In the rows, 128 means zero.
Each named turn below is shown by a few rows before and after it. Which turns, in which order, take the first row of each later pair to the second? The first pair is answered.
J_672:
[134 136 102 120 110 126 122 136 154 151  87 114 122 121  90 120  98 121
 137 106  99 145 118 104 149 166  97 134] |-> [110 106 138 131 121 111 126 140 158 165 109 127 107 127  90 133  96 133
 138 105 116 147 109  93 138 151  98 147]
[127 119 132 137  93 120 136 137 183  88 137 154 140 111 160  90 126 148
 116 105 130 100 139 133 157 144 120 117] |-> [123 136 125 139  98 126 151 130 177  91 142 145 145 116 158  82 124 134
 122  85 127  93 126 130 158 149 112 123]
[129 193  78 110 130 160 178  75  99 141 138 128 137 127 122  92 110  69
 137 110  84 129  99 127 119 157 127 127] |-> [ 81  66 185 143 137 115 153 113 131 172 179 181  97 133 127 112 104 135
 124 152 137 152 108 103 109 112 165 133]
J_697:
[116 175 110  94 127 177 167 107 140 103 163 107 161 138 143 101 131 103
 134 101 135  95  70 121 103 143 150 120] |-> [112 165 115  99 135 160 149 125 156  94 156  92 168 157 144 117 135 129
 133  89 160  76  78 117 106 131 127 134]
[126 169 137 117 153 136 192 118 146 132 117 111 147 147 105 103 153  96
 141  76 134 117 114 117 123 105  61 149] |-> [134 152 137 116 142 114 156 149 165 113  99  90 148 153 114 122 160 133
 134  84 152 103 138 126 140  95  49 151]
[137 130 117 131 136 145  98 146 140 141 147 116 156 158 146  87 133 151
 136 115 118 114 120 139 129 129 130 150] |-> [146 124 115 131 131 150  94 147 143 135 141 118 152 152 148  86 137 152
 137 126 112 119 130 141 126 130 135 147]
[138 156  90 121 129 146 100 123 122 134 126 140 143 150 119 128 124 134
 133 132 109 141 101  90 128 131 150 151] |-> [134 155  95 121 132 145 108 121 123 134 129 137 142 155 113 131 125 136
 130 126 115 136  97  91 122 129 146 162]
J_341:
[133 155  91  90 128 175 131  87 137 103 100 151 130 105 148  86 121  70
 136 125 101 182 120 136 117 146 142  84] |-> [ 89 151 115 110 157 158 156  80 157 119 129 132 138 140 139 100 120  84
 137  66 154 160  78 102  97 118  97 123]
[127 132 184 111 148  96 193  96  98 143 216 167  98 122 166 129 148 119
 136 121 132 143  69 144  58 141 152  88] |-> [135 109 196 110 143  92 182 114 108 138 209 170  93 116 174 133 147 129
 134 139 135 151  85 147  67 139 168  82]
[ 98  78 173 146 187 120 204  71 129 195 219 155 138 124 104  72  95 107
 126 135 109 141 102 105  95  87 143 146] |-> [114  39 183 147 167 111 174  97 133 188 211 171 128 107 115  78  98 128
 126 178  97 154 134 120 107  90 171 127]
Now pairs of rows:
Each pair is two turns apart.
[100  99 129 103 104 141  88 126 118  86  98 123  88 103 132 131 123 153
 115 135 125 134 157 166 109 153 149 144] |-> [ 83 138 121 100 120 161 127  86  97 107 114 125 100 105 122 118 116 114
 122  98 115 129 121 155  91 159 135 155] | J_697 then J_341
[131  92 152 128 112 119 121 142 109 135 117 184  98 161 138 132 141 168
 116 157 162 159 152 121  96 146 109 115] |-> [136 144 125 115 112 156 160 103  81 148 123 184 107 148 128 109 129 117
 124 138 132 163 127 117  90 170 106 110] | J_341 then J_697
[124  69 197 100  88 163 126 139 151 121 119 159 106  63 144  88 152 125
 137 156  95 131 135 155 108 184 134  97] |-> [123 103 179  93  87 178 144 114 134 123 119 157 112  58 141  76 147  98
 136 147  81 129 128 156 104 196 127  97] | J_697 then J_672
[125 127 128 125 127 123 124 136 125 123 121 138 134 132 116 116 119 149
 124 144 126 129 122 133 140 130 127 121] |-> [116 131 129 135 133 122 130 134 126 124 128 129 134 138 114 121 121 147
 127 127 134 126 111 123 138 124 118 131] | J_672 then J_341
[ 82 103 146 166 169  97 145 147 149 136 169 158 120 115  88 137  97 134
 147 161 138 193 138 113 113  99 143 150] |-> [119 121 115 142 141 118 123 152 135 116 141 158 121  90 100 129 100 119
 150 193 101 203 168 140 130 126 166 128] | J_697 then J_341
[163 137 103 120 116 130 106 127 130 121  99 107 127 115 127 136 115 131
 129 114 110 122 147 145 131 139 112 105] |-> [148 144 105 122 133 148 137 101 115 136 115 116 127 115 119 124 103 103
 129  99 101 125 119 138 120 139 114 113] | J_697 then J_697
[173 114 125 107  93 158  63 155 107 110 106 137  89  87 124 132 114 122
 104 213  67 146 170 179 153 161 169 112] |-> [ 92  42 222 149 140 132 104 144 128 163 175 174  73 115 109 139 103 144
  98 178 127 146 116 128 116 114 165 150] | J_672 then J_672
[161 198  74 111 118 139 114 124 130 112  97  93 154 126 130 122 131 112
 134 124  97 104 131 151 148 145  93 129] |-> [154 104 132 123 105 105  66 171 159 118 107 128 125 119 144 141 135 169
 121 188 115 125 168 151 156 119 137 119] | J_672 then J_672
[148  71 108 126 130  94  85 157 139 123 130 145 124 132 137 178 113 147
 120 177 105 122 175 131 147  91 149 143] |-> [139 172  59 115 158 130 144 100 118 135 136 112 154 139 119 158 106  89
 135  99  94  95 123 123 127 106  97 163] | J_341 then J_341
[154 172  89 111 115 162 160 102 105 136 123 134 134 116 129 120 119  90
 129 125  89 135 115 129 116 154 137 125] |-> [117  70 167 142 126 118 127 145 140 155 149 158 109 132 134 144 120 153
 119 152 143 142 130 110 109 115 156 138] | J_697 then J_672
[137 138 115 124 100 124 139 132 148 131 100 100 143 126 110 117 158 117
 123 131 135  73 125 128 145 133 112 140] |-> [147 140 110 117  93 133 138 123 137 132  97 109 140 118 111 111 155 106
 122 144 118  84 124 137 151 137 126 133] | J_697 then J_697
[126 105 119  96  83  79 104 158 106 116 117 131 117  56 142  79  70  80
 155 174  86 169 156 135 163 136 194  81] |-> [ 54  69 186 133 129  64 148 141 120 163 177 143 111  89 121  86  60  87
 156 117 142 159 100  91 128  95 176 121] | J_341 then J_672
[137 105 142 135 118 137 146 141 127 151 145 166 109 111 121 132 107 124
 122 156  95 150 120 129 124 128 168 122] |-> [115 107 157 148 140 125 157 148 142 162 151 147 116 140 114 144 114 139
 123 117 133 131  95 113 114 104 136 147] | J_697 then J_697
[141 166 126 102 124 168 159 115 100 129 141 158 123 110 131 107 130  95
 143 143  83 141 121 129 124 139 140 102] |-> [104 147 148 126 150 129 145 142 143 129 151 112 135 157 131 142 143 149
 141  95 161 106  97 103 111  97  84 142] | J_341 then J_697
[137  91 125 138 101 127 119 145 139 143 102 130 120 110 130 118 136 138
 125 161 124 131 159 133 111 119 151 120] |-> [115 108 134 142 117 145 159 117 124 169 127 145 118 109 122 104 130 103
 129 135 117 138 130 119  94 123 149 122] | J_697 then J_697
[128  96 145 132 124 116 112 131 126 138 134 146 110 145 142 144 126 126
 125 146 138 135 138 124 123 108 136 124] |-> [115 129 135 137 141 129 144 113 121 145 141 133 117 154 132 137 122 104
 130 112 141 124 109 116 111 105 117 138] | J_672 then J_672
[ 97  88 160 126 124 109 119 154 145 120 144 123 104 134 120 121 141 154
 115 129 158 127 129 126 126 111 123 134] |-> [ 93 133 133 123 139 129 149 126 139 124 142 101 120 139 114 115 137 123
 122  92 151 111 105 119 115 124  96 141] | J_672 then J_672
[109 160 124 130 145 138 117 150 141 110 139 105 115 153 113 131 146 144
 123 112 181  91  97 133 147 100 119 132] |-> [127 176 106 116 134 141 109 154 131 101 122  98 120 143 118 133 149 143
 123 121 170  94 110 140 158 113 122 126] | J_672 then J_672
[118  85 173 147 149  98 124 144 145 117 140 129 119 186 127 154 130 146
 133 139 153 129 122 117 134 115 127 146] |-> [161 159 107 109 127 147 141 107 103 103 113 124 132 159 129 122 123  83
 138 152  87 139 131 139 151 162 140 118] | J_341 then J_341
[119 161 105 106 132 139 163 140 153 146 107 119 117 106 137 137 131 120
 144 126  90 131  99 139 147 125  96 112] |-> [113 157 108 109 130 135 155 150 160 142 104 102 121 117 138 146 128 136
 140 117  99 123  97 136 145 120  83 120] | J_697 then J_697
[125  85 155 135 131 122 120 146 132 130 139 163 104 128 143 130 116 132
 125 146 123 146 144 135 130 101 155 134] |-> [126 153 112 122 142 146 157 108 115 130 137 142 125 126 133 120 111  88
 128 101 107 130 115 135 118 114 125 140] | J_341 then J_341
[104 143 137 124 144 146 203  74  92 152 165 152 119 127 114 105 122  73
 116 101 106 145  78 138 110 130 131 128] |-> [104 104 136 135 145  87 129 153 156 115 127  84 130 175 121 161 150 173
 110  93 182 105 112 137 126  91  78 156] | J_697 then J_697
[109 180 127 119 130 142 119 103 117 115 124 117 143 108 163 103 136 104
 115 119 111 100 136 140 108 144 121 120] |-> [101 178 128 130 135 129 114 109 132 110 124 101 143 121 158 114 142 123
 110 104 130  87 136 134 107 132 101 136] | J_697 then J_697
[125 122 132 106 169 135 126 135 145 138 154  67  91 118 145 117 123 124
 117 114 165 148 142 105 120  61  89 146] |-> [162 133 106  86 142 154 111 135 128 119 136  83  87  87 150 104 121 107
 117 159 120 163 170 128 138  89 126 117] | J_341 then J_341
[ 86 139 132 179 170 161 142 129 107 162 187 155 109 149 130 129 122 131
 126  72 125 158  92 128 131 120 193 127] |-> [103 111 127 182 156 121  82 180 144 133 156 115 113 165 142 158 140 192
 119  88 153 143 126 141 152 107 171 133] | J_697 then J_697
[139 158  80 133 113 154 128 124 106 135  87 101 136 105 132  98 118 108
 125 139  95 141 133 144 128 163 123  90] |-> [ 86  90 149 167 143 108 118 160 148 154 122  96 130 146 133 129 122 168
 119 111 167 132 116 116 112 116 105 123] | J_341 then J_341
[174 165  83 100  99 121  88 129 121 102  95 110 149 109 134 122 126 122
 128 162  94 118 150 157 144 143 146 123] |-> [ 93  93 174 147 135  87 115 140 155 146 155 123 133 144 121 145 125 158
 119 122 167 112 106 110 107  91 127 163] | J_341 then J_672
[131  94 170 135 139 113 144 153 126 133 143 183 142 116 160 109 145 154
 109 140 116 139 109 135 120 134 143  95] |-> [135 136 148 122 138 139 170 133 111 137 144 175 155 109 155  94 141 120
 113 119  95 139  91 139 112 146 136  91] | J_341 then J_672
[103  34 180 123 143  75  46 178 142 122 138 177  68 149 132 129 135 130
 143 186 137 157 132 131 138 114 197 124] |-> [138 221  55  92 153 144 119 100  92 103 105 111 124 148 111  92 128  24
 164  93  82 121  81 145 137 162 128 130] | J_672 then J_697
[120 130 124 128 128 116 116 138 145 124 130  98 133 153 132 139 137 137
 119  97 159 115 110 126 132 110  98 145] |-> [135 144 102 121 115 122 107 143 144 115 116  89 139 145 135 137 143 133
 121 103 144 113 124 135 139 117 104 139] | J_672 then J_672
[141 145 115 127 135 109 102 150 150 111 120  99 150 153 106 126 131 144
 124 111 152 104 138 131 133 116  94 146] |-> [147 132 118 126 134 106  92 162 153 108 118 103 149 152 112 127 133 154
 123 124 157 105 150 129 135 119  99 142] | J_672 then J_672
[124 101 155 115 138 118 126 122 143 125 134 159 118 138 131 123 135 136
 115 149 125 119 130 106 125 123 154 111] |-> [127 137 131 106 142 138 147  99 125 126 134 160 126 131 128 111 131 104
 121 135 110 113 117 106 125 137 148 110] | J_341 then J_672
[140  72 184 141 136 113 137 121 159 100 172 180 100 118 106 112  85 132
 111 150 106 180 134 112 170 106 146 141] |-> [123  70 191 151 148 108 143 119 170 108 180 170 100 124  98 121  82 137
 111 129 124 169 123 101 163  99 136 150] | J_697 then J_697
[129 122 142 107 129 169 192 142 147 169 145 157 149 144 142 114 120  87
 112  92  62 125  69 128  99 120 136 126] |-> [128  52 179 118 118 131 137 194 186 155 132 151 137 158 158 145 133 154
 106 125 102 126 105 127 113  98 143 125] | J_697 then J_341
[152  79 146 108  96 123  75 148 138 116 108 157 118 113 140 130 129 145
 124 189  97 154 186 135 153 136 177  94] |-> [125 151 128 107 127 170 163  79  99 148 140 169 134 109 123  96 110  68
 132 125  70 153 114 116 124 152 163 105] | J_697 then J_672
[121 171 119 132 145 149 148 130 136 117 114 108 142 149 138 138 121 139
 126 111 125 137  90 114 121 140 101 128] |-> [138 160 111 128 130 136 119 151 147  98  94 101 141 140 146 144 128 156
 124 133 120 139 114 129 133 142 106 122] | J_697 then J_697
[154 150 114 131 111 141 108 130  83 172 166 145 177 176 107 132 137 116
  80 135  82 149 105 132 125 154  91 122] |-> [160 129 119 129  99 134  91 150  88 163 156 149 169 168 116 137 143 130
  75 163  78 158 123 138 136 152 105 115] | J_672 then J_672
[167 167  80 102 118 153 124 109  77  94 101 133 121 105 118 119 112  91
 111 150  81 157 141 178 163 157 150  83] |-> [ 78 135 156 149 178 123 173 100 104 145 168 128 120 157  97 137 106 110
 110  59 163 135  73 120 119 103  97 145] | J_697 then J_341
[ 88 101 184 126 133 163 135  71 108 236 109 126 122 127  75 173 121 106
 127 101 126 138 127 121 127 104 142 120] |-> [119 154 131 107 122 183 130  59  95 213  83 102 138 116  81 165 121  82
 132  95  96 129 131 136 138 129 131 109] | J_672 then J_672
[171  82 113 120  98 127  99 158 129 116  93 155 107  91 134 119 140 119
 138 191 111 142 157 157 142 136 178  96] |-> [104  45 183 158 142 109 150 139 137 162 150 174  98 116 117 122 130 122
 139 148 159 135 105 114 105  99 162 130] | J_672 then J_672
[145  74 149 122 101 131  85 155 126 127 133 179 100 100 154 124 126 152
 107 187 102 158 171 134 140 129 182  89] |-> [121 152 129 125 139 176 167  80  91 159 161 183 121 101 130 101 111  74
 120 121  83 151 104 121 107 146 159 105] | J_697 then J_341
[192 147  82  95  87 126 112 125 133 111  89 119 130 119 133 118 136 131
 108 156 109 122 170 165 134 139 145 106] |-> [141  65 161 128 106  94 117 140 155 143 132 157 105 132 128 130 136 168
  98 166 148 133 158 138 118 104 164 122] | J_672 then J_672
[154 152 131 109 117  98 101 129 154 123 113  88 149 152 108 157 134 109
 168  97 154  86 107 148 153 158  61 123] |-> [184 158 119  94  94 118  95 120 137 116 100 116 145 125 114 141 129  84
 167 137 115 112 131 171 165 182 102  98] | J_697 then J_697
[113 112 152 119 125 142 144 119 125 126 148 158 110 105 137 121 120 116
 112 153 110 132 134 123 120 129 154 131] |-> [104 131 149 122 139 144 163 108 124 131 152 149 119 116 132 118 118 109
 118 125 117 122 115 113 114 124 132 144] | J_341 then J_341
[107  90 170 229 142 102 173 117 127 155 189 180  97 112 109 134 132 111
 118 167  90 159 123  97 130 179 179 134] |-> [114 142 141 214 153 123 198  87 108 156 186 168 115 112 103 123 132  80
 122 142  74 151 101  97 129 194 162 135] | J_341 then J_341
[ 81 112 208 139 132 101 112 106 143 112 162 143 115 125 105 131 138 173
 138 102 137 148 132 122 124  84 160  99] |-> [ 85 187 159 127 141 128 143  71 125 113 154 116 137 129  97 118 135 129
 143  54 121 130 100 122 117 102 126 105] | J_672 then J_672
[ 99 155 137 134 160 142 196  90 113 170 169 162 122 123 118 107  92  63
 121 124 116 141  96 121 120 126 111 118] |-> [ 98  61 180 156 139  89 124 159 160 152 157 158 104 139 138 143 109 152
 112 175 163 144 146 124 136  97 124 119] | J_697 then J_341
[148 121 147 141 140 146  94 133 107 128 119 138  99 129 126 101 192 188
 142 174  86 131 153 123 210 115 132 107] |-> [118 143 161 150 163 170 151  87  83 160 150 159 101 130 115  82 177 143
 145 139  78 138 109 105 185 118 131 116] | J_697 then J_697
[113 108 154 137 119 142 163 104 118 158 158 169 118  99 116 110 118  85
 133 122 142 157  86 128  99 101 180 127] |-> [106  87 160 147 121 101 121 149 161 134 142 119 125 139 121 148 137 148
 130 107 196 130  95 126 106  76 138 152] | J_697 then J_697
[ 96 168 168 123 162 110 185 171 147 112 126 139 134 129 147  78 122 146
 111  76 143 120 126 109 122 131  60 110] |-> [134 176 128 106 130 118 151 192 147  84  92 131 132 111 161  78 128 148
 111 115 114 125 166 138 146 153  77  84] | J_341 then J_672
[148 118 113 118 108 139  92  87  76 146 136 148 146  74 137  88 135 143
 109 134 102 144  87 115 107 206 125 145] |-> [140  86 136 127 110 125  85 104  83 151 138 157 138  74 139  91 137 156
 106 155 107 151  99 116 108 198 136 145] | J_672 then J_672
[126  90 175 143 157  96 110 139 143 131 124 154 163 127 140 112 110 184
  91 132 128 144 141 154 113 126 143 122] |-> [140 141 147 126 160 129 146 103 111 139 128 169 170 106 130  85 103 131
  98 123  86 148 123 159 110 155 150 111] | J_341 then J_697
[103 131 142 145 142 157 185 108 136 150 134 151 125 133 118 107 128  93
 132  89 143 133 104 107 103 114 128 135] |-> [123 105 132 150 124 123 119 167 170 113  95 112 134 152 133 136 148 158
 127 110 173 116 146 120 129  97 110 137] | J_697 then J_697
[128 102 145 140 134 106 114 157 150 110 111 110 143 139 136 139 145 162
 121 112 152 132 154 138 143 129 117 121] |-> [109 117 146 145 150 115 134 142 142 126 123 110 150 152 129 138 142 148
 122  86 160 122 128 127 129 124 105 131] | J_672 then J_672
[128 103 161 179 112 128 115 166 135 118 116 147  90 169 141  89 122 138
 112 107 132 102  98 133 137 141 114 121] |-> [127 132 145 179 117 136 131 155 126 120 114 137 102 172 138  82 121 119
 117  91 124  95  86 128 130 145  97 127] | J_672 then J_672
[142 126 126 127 118 115 121 159 131 119 114 118 127 112 147 143 144 162
 134 148 110 142 136 144 129 113 146 111] |-> [133 165 117 126 128 134 158 119 112 135 127 120 136 112 132 128 135 115
 139 115  98 143 106 137 117 125 135 119] | J_697 then J_341
[103 123 136 123 139 142 149 129 127 149 139 128 136 147 139 124 128 115
 123 106 131 117 114 124 122 121 128 148] |-> [138 133 108 108 119 147 122 144 123 123 107 122 139 129 145 130 133 121
 125 141 110 122 147 146 139 134 140 129] | J_341 then J_672
[162 170  62  97 113 133  98 134 133  93  92  95 148 138 128 125 143 130
 114 142 106 123 161 142 162 148 126 114] |-> [135 194  75 103 140 156 159  86 112 127 125 122 145 132 114 100 125  80
 122 106  98 126 115 129 138 152 128 124] | J_697 then J_697
[ 89 144 121 163 159 125 153 110 106 137 126 118 130 153 158 132 133 102
 162  46 173 154  65 111 116 146 119 129] |-> [156 136  80 135 107 118  77 150 107  87  71 108 123 126 182 135 147 126
 160 118 141 162 141 154 156 171 145  92] | J_341 then J_672
[158 141 103 104 119 137 100 148 153 116 122  61 127 161 137 167 112 143
 155 110 148  93 141 148 137 132  99 120] |-> [119 140 136 120 148 148 149 111 143 151 161  86 123 164 122 153  96 118
 156  80 156  97  95 122 108 122  95 131] | J_697 then J_672
[122 102 182 135 132 169 139  92 128 157 144 187 114  79 132  88  88  97
 143 152  98 162 120 143 112 126 188 110] |-> [101  79 205 150 144 153 138 100 147 166 150 184 113 100 136  97  91 116
 140 137 127 156 114 133 105 109 177 122] | J_697 then J_341
[ 95 150 155 140 136 142 165 109 127 140 157 145 119 157 119 109  97 113
 125 114 125 152 104  94 123 115 139 119] |-> [144 149 121 122  96 145 118 139 125 107 113 132 116 135 133 109 110 127
 126 162  98 159 157 126 150 133 159  89] | J_341 then J_672
[131 141 112 117 122 153 149  89 112 133 133 129 128 120 127 111 123 103
 118 142 109 126 125 129 127 146 137 117] |-> [136 119 128 117 113 136 131 104 118 129 128 138 123 115 137 116 129 120
 116 171 109 136 142 132 137 140 158 108] | J_672 then J_672
[132 135 126 134 130 110 105 154 145 111 109 110 150 174 135 188 133 135
  84  93 124 116 125 131 105  90  69 138] |-> [164 116 117 115  98 122  87 154 125 103  98 147 129 138 149 169 129 123
  80 158  72 150 163 155 122 117 126 101] | J_341 then J_697
[113 142 107 118 143 136 155 116 129 147 127 137 129 132 147 144 129  98
 157  90 113 126  97 138  96 127 105 105] |-> [119  80 136 122 123 111 118 152 143 145 121 160 110 122 161 158 134 136
 150 143 119 143 133 149 104 118 138  95] | J_341 then J_341
[ 83 143 133 136 178 182 197  89 135 141 162 105 175 131  85 150 105 122
 124  46 173  76  73  94 109  96 120 170] |-> [190 143  55  91 107 178  97 145 136  71  72  90 172  82 118 155 126 151
 120 160 110  93 182 158 173 142 167 108] | J_341 then J_672
[147 131 125 122 103  54  58 166 152 120  78  94 134 113 119 117 119 173
 125 166 120 139 176 135 134 123 135 115] |-> [126 210  96 124 134  74 112 119 139 130  90  66 159 137  98 110 115 129
 131  90 125 110 118 114 114 130  82 141] | J_341 then J_341
[139 150 107 116 136 142 140 110 117 132 129 121 142 124 121 118 122 102
 130 113 111 127 118 136 119 142 114 133] |-> [132 142 107 119 138 125 123 126 136 123 122 105 145 137 123 133 126 125
 127 104 139 113 119 129 119 130  95 146] | J_697 then J_697
[128  83 137 120 123 134 106 124 140 146 156 170 108 122 132 121 129 110
 147 117 137 139 166 153 129 107 186  87] |-> [150 125  98 107 115 148 109 109 134 137 138 156 120 115 126 113 132  86
 150 110 112 136 165 166 133 126 178  82] | J_697 then J_672
[111 164 121 111 138 128 109 169 122  57 105 114 117 131 106 139 114 104
 115 164 136 126 186 145 172 159 131 162] |-> [ 79 118 165 129 149 104 113 178 132  77 132 136 106 143 103 148 110 114
 111 167 160 129 177 128 163 136 137 171] | J_672 then J_672
[148 160  76 132 108 136 118 125 100  98 125  92 141 131 156 115 131 120
 121 104 114 130 142 120 143 131 130 119] |-> [132 172  80 135 116 139 139 111  98 109 132  96 143 138 149 111 125 111
 118  90 113 129 123 111 134 127 128 126] | J_697 then J_697
[147 167  92  81 152 115 162 103 142  96 119 116 143 158  86  83 104 102
 143 102  91 123 116 124 111 124 115 133] |-> [120 106 142 108 157  71 135 145 177 100 127 107 131 177  91 113 111 159
 144 108 140 118 129 110 113  88 107 147] | J_697 then J_341
[107 136 175 148  97  81 124 150 123  93 141  92 115 130 154 145 151 173
 122 149 131  98 140 139 107 176 140 109] |-> [122 173 154 133  98 111 149 119  98  96 139 107 116 111 150 122 140 133
 127 151  93 110 129 144 106 200 153 102] | J_341 then J_697
[134 132 176 129 153 107 120 173 117 139 148 139 145 154 122 126 120 144
 128 100 161 149 150 121 101 148 132 175] |-> [141 176 140 119 156 123 134 157 103 129 139 122 157 153 125 125 116 122
 132  81 150 137 142 126 103 156 114 175] | J_672 then J_672
[147 128 100 121 115 125  98 146 147 111 115 110 136 132 116 120 153 152
 127 133 103 126 154 150 138 131 129 135] |-> [109 139 125 140 146 145 154 103 131 149 155 129 130 140 105 108 136 120
 131 100 107 131 103 125 112 126 127 145] | J_697 then J_672
[120 175  96 120 153 159 192  91 105 148 151 128 137 138 110 141 129  68
 146  82 114  91 102 105 124 141 111 107] |-> [165  89 109 116 108 112  87 169 142 103 107 132 117 127 137 169 148 155
 136 178 127 103 188 133 169 131 154  84] | J_341 then J_672
[132  79 147 131 117 110  77 155 139 121 115 139 103 114 145 119 141 149
 121 177 132 139 161 153 136 121 164 111] |-> [ 87 138 146 140 160 141 162  91 119 161 159 147 119 127 121  98 122  88
 129  95 129 128  85 125 101 120 128 138] | J_341 then J_672
